One vector is turned by the same rotation once a tick. Each row is the vector after some number of ticks, and that number follows the row.
The counts run from 0 to 127.
[-23 -31 -31   5   3 -19 -27  52 -22 -11  -5  14   1  21  36  24 -11  16
   8  20  53   4  -2  18  43 -10   5  -2  56  -7  27 -42   9 -19   9 -11
  10   1 -19  16 -10  -9 -26  -2  28  15  21  16] | 7
[ 34 -25 -44   9   5 -13   3  16   3 -15 -20  36  -3 -38  24  36  -7 -14
 -12  -6  52  13 -42   6  -1  13 -45   4   6 -38  26 -42 -10   3  26 -13
  10  13 -23  18   2 -20 -21 -15  46  -2  17  -2] | 99
[ -6   4 -59 -10  21 -24 -23   8  -5 -36  14  12 -21 -11  -9  14 -10  61
  28  -9  23 -30 -27  18  11   2 -27 -10   9   4  43  -8   4  18 -27   9
   6 -26 -29  -4   8  -1 -37  21  45   2  -6  19] | 29
[-26 -16 -24  41  30  -6   9  -4   2 -11  10  25 -29 -25  -8  19 -43  -5
  10  -3  45  -1 -41  24  -7 -11   1 -20  13  15  47 -18  -7  13 -10  14
   7 -11 -14 -24   7 -12 -12 -34  26  62   2   4] | 115
[-11 -39 -51  -6 -24   7   3  42 -11 -10  19  15   9 -13   9  74  22  10
  19   8  42  14 -35   3  -8   9  -4  11  13  -8  -2  -3  13  25  21 -14
  10  28 -14  26 -10 -24  -9  12  43  12   2  21] | 22
[ -9 -34 -64  -6  -1   7 -29   1 -17  -7  35  -8 -30   4  -7 -19 -35  53
  30   5  10  -6 -31  50 -11 -20 -12   3  20   4  15 -18   3   0 -22  -7
  18  -3 -20  26  22  -9  -6  -5  16  33 -14  44] | 17
[ 15 -26 -26  24   9  -9 -14  50  -4  13  17  -4   4 -13 -13   8 -39  54
  28  34  51  -6 -17  13  30 -16   4  10  33  11  37 -33   2 -11   1 -22
  24 -22 -14  22  -6 -23 -19  10  10  16  35   3] | 107
[ 22   5  16  16 -11 -23   9  20  27  21 -24  31 -23 -12 -11 -14  -1  35
 -20  10  28  -1 -41 -15  -3  16   8 -26 -22 -13  58   4  27   6  30 -18
  37 -34   7  54  -4 -23 -24  -6 -10  15  16  31] | 69
[ 22   7 -17  13 -34   1  13  10   6  -5 -26  -1 -28  -4 -16 -10  47  41
  -7   7  27   6 -30  38   1 -13  -3   0  -9  -7  56   7  -2  38   0   4
  26   8 -20  23  -9 -39  13   3  -5  24 -11  66] | 54
[ -8   6  -9  13 -36 -17  18  24  18 -11 -11   2 -21   5  -4  22  47  20
 -11   9  21  24 -27  -9 -14  20  28 -10 -16 -27  43   9   9   8  28  -5
  63  -5  -2  19  -8 -27  -9  15  33   7   2  67] | 57
[-14   1  -7  42  -5 -27  13   5 -22  -4   7  22 -12 -12 -21  30  -7  61
   7  29  41 -19 -16  38  -2 -24  10 -11   4   1  53  10  20  45  -8  23
  -9 -13 -31 -15 -14 -10  16  -7  -3  52  -7  13] | 39
[  3 -19 -34  -4 -21  14  34  11  24 -10 -13  27   5 -40  37  -8  -7  -9
 -14   6  25   2 -43  48 -12 -23  -9  -1   0 -26   3 -25   8   1 -16 -16
  22   7   9  25  16 -57   1  -9 -20  35   3  47] | 89
[ -4 -35 -17  24   0 -16  -7  16   4  -1  -8   4 -25   3  31  12 -10  37
  12  32  21   9 -19  22  23  28  -8  -3  40 -20  24 -56  15  -3  37 -19
  40  -5 -14   8  11 -13 -23  12  58  11  28  20] | 95
[ 12   3  -7 -10   2 -18  -7   8  19  -7 -25  33  -1 -11  39  20  18  39
  -3  10  14 -13  -6  43  -2 -13 -42 -32  -2 -60  25   4  57  45 -32  21
   1 -11 -17   3  30 -24  -7  17  34 -10   5  10] | 63
[-17 -14 -41  -1  15 -10 -10  23  -2  10  43  25   2 -25   8   5 -51  63
  30  16  10 -29 -27  16   2 -10  -3  -7   9  16  15 -25  22   9 -22 -12
  14 -34   8  31  18 -19 -40   3  -1  22  20  23] | 105
[ 15 -31 -26 -11  12 -17 -13  -8   3 -29   2  11   3  -8  53  26 -12  26
   8  24  28   0 -23  38  10  15 -49 -25  28 -37  12 -33   7  -5  29 -21
   8   5 -43  30   6 -14 -13  10  32  12   5  17] | 97
[ 16  22 -30  15 -37   0  -6  21 -21  16 -32  10 -30  -5  -8  -8  45  43
 -14  -4  27  22 -22  32  -8 -21   5   7  15 -15  50  -9   3  48 -16   8
  17   4  -9  14  -2 -30   5  -2   9   4 -15  58] | 53
[ -1  -4  22  16  -2 -19   8   8  37   0 -33  28 -10 -24  25  11   1 -15
 -19  30  51  -2   1  55  29 -18 -18 -10   6 -26  39 -13  18  19 -24  11
  23   6  -8  -2   2 -59 -18 -22 -12  43  17  20] | 77
[  0 -12 -46 -20  14   3 -45  28 -18 -29  33  -4 -16  21  13  10 -11  26
  38   6  45   2 -29  40   6 -39 -12  -6  20   5  34  16  -8 -12 -13   5
   2   2 -25  56   8 -13  -2 -16   4  17  -1  33] | 120
[  2 -31 -41  10 -16  23  -8  41  -5 -20  10   4  -5  -9   0  36   8  -1
  22   2  62  22 -47  12 -12 -26  10 -14  -2   6  17  26   3   2  19 -12
  -4  21 -19  57   0 -34  19 -15   5  47  -2  24] | 123
[-31  -1 -51   4  38 -13 -32  12 -26  -6  29  20 -40   0  11  15 -26  31
  11 -14  22  -7 -23  30  -5 -20   3 -10  24   9  42 -24 -10  12 -28  24
   4 -24  -9  -3  18   6 -29 -31  35  32  -5  32] | 117
[ 16 -41 -62   9 -20  13 -20  31 -18   4  25 -17 -12   6 -23  16  -1  34
  20  21  48  26 -20  33   1 -21  -6  25  31  -1  27 -19  -7   0   9 -21
  35  21 -21  24   2 -18   3   2  44  11   8  27] | 19
[ -6 -23 -39   5  14  -8 -22  47 -15  26  26  17  -1 -11   1   9 -37  58
  25  20  20 -11 -21   4  16 -12  10  12  33  19  26 -34  12   0 -10 -11
  25 -31   7  25   9 -16 -45   5  18   7  29  14] | 106
[ 12  -1 -18  21   0 -17  -7  30 -19   7 -28  27 -17  13  39 -34 -24  26
 -23   6  44  12 -25  19   0 -10   4 -27  23 -43  46 -35   1 -28  30 -10
  25 -10 -18  30  14   7   7 -32  19  12  25  21] | 84
[-18  -4   5  -9 -14 -18   4  34  17   8   1  60  17 -11  38  24  -6  14
 -43  26  21   7  10  35  18 -36 -16   4  31 -57  23 -28  15  21 -31  13
  18 -20 -17  -6   3 -34 -17   6  -1  10   1  21] | 75
[-30 -22 -49   8   1  -9  19   4  -3 -31  17  33  -2 -29  23  61  -6  33
  17  -4  18 -24 -43   6 -28  18   2 -21  -7   3   2  -2  33  41  -4   2
 -13   5 -11  -7  11 -14 -13   9  45  40 -14  13] | 25
[-29  14 -11  11  -4 -35  -6   8 -22 -18  17  28  -3   3  -1  35   3  59
   4  22  32 -23  -8  40   6 -26   5 -15  18   7  54   1  17  48 -31  24
 -18 -20 -29 -10 -19 -20  -3   4  -9  43 -22  34] | 40
[-10  12 -12  -9   1 -33  -1  17  12 -50   2  -5 -20  14  -3  32  22  14
   7   9  59  -8 -15  35  22 -22  -6 -21  -7   2  65  29  -3  -7 -16  17
  21  -6 -27   9 -24 -25  -4  -3   1  34  -9  41] | 43
[ 35   9   2  -8  -5 -23  -9  -4  33  -4 -34  21 -16 -18   5  -7  16  25
   6  -7  28 -22 -23  28  14   1 -46 -26 -24 -19  51   4  38  38 -12   0
   9  -9  -2  41  11 -44 -30 -12 -16  13   5  23] | 66
[-19 -15 -45  42  -1  18  26   1  -2 -13  -2   7 -19 -20  10  19 -10  46
  14   6  24  -7 -53  28 -25 -11  19 -29   4  10  22  -2  22  32  -3   4
 -16  -3 -23 -12  16 -24  30  20  33  57 -13  28] | 127
[ -7  -3   9   9 -14 -22   9  37  26  10 -29  44  -3 -23  18  17  11  -8
 -41  18  46  11   5  35  24 -23  -8  14  25 -41  38 -30   9  24 -28  15
  36  -4  -2 -13  -4 -50 -21 -11   5  13  14  18] | 76
[ -7 -17 -37 -39  -2 -10 -38  36   4 -13  35  21  -9 -18 -28  38  -2  23
  16 -19  48  12 -32 -17   4 -15 -20  -8   0  -8  28  35   3  27   3  -2
  19 -24 -21  55  -5 -26 -30   8  19  -5  -4  12] | 33
[-25 -27 -12  -1  -6  -6   2  21  -2   7  37  37   7 -28 -13  51 -22  37
   8   4  30   6 -36   1 -24 -19   3 -19   0  -3  17  45  35  51   6  10
  -1 -23 -18  38   2 -21   8   2 -11  39 -21   6] | 36
[  0  12 -35  -2 -27   0 -18  13 -17   8 -16  23 -19  -3   9 -10  36  54
  -8 -15  15   7 -26  39 -14 -28  -6  -8  23 -23  36  -6  16  57 -28  16
  -5 -12 -12  25  15 -18   8   7   0  11 -29  53] | 52
[-11  -4   3  17 -22 -18  25  15  33 -26  -5   6 -25  10   5  26  19  20
  -7  29  21  15 -33  10 -21  13  19 -18 -35 -31  34  25  26  -4  32  -2
  59 -12 -16  19   6 -28  11  17  29  24   1  44] | 58
[ 10  -8 -39 -25 -12  -3  -3  21  -9  -6  -7  44   7  -7  62 -10 -21  17
 -31  -1  28   5 -37  29  -7 -32 -12 -16  28 -53  11 -28   0 -18   0 -10
   6  -3 -21  42  21  -2  11 -15  -8   3  -3  38] | 86
[ 12 -27 -46  -6  24  -6  12   2  11 -12  15  43   5 -55  28  33 -31   4
   1 -15  21 -22 -54  13 -21  11 -38 -13 -16 -21  15 -13  11  16 -10  -6
  -3  -2   0  30  18 -23 -33 -26  10  24   1  19] | 101
[  2 -16 -60 -22  -6  14 -43  46 -22 -10  21   9 -17  14   9  28  10  10
  15 -11  48  21 -22  17   5 -31  -1   4  26   1  34   6 -11  -3 -10   5
   8   4 -12  56   3 -20 -11 -19  21   4   5  31] | 121
[ 24   8 -16  -2  -1 -16 -18  23  11   9 -43  37 -16 -19  21  17  33  34
 -14 -13  20 -13  -5  27   9  -2 -36 -12   2 -41  40 -15  35  55 -30  19
   9 -11  -6   8  17 -25 -31   5  29 -22   5  10] | 64
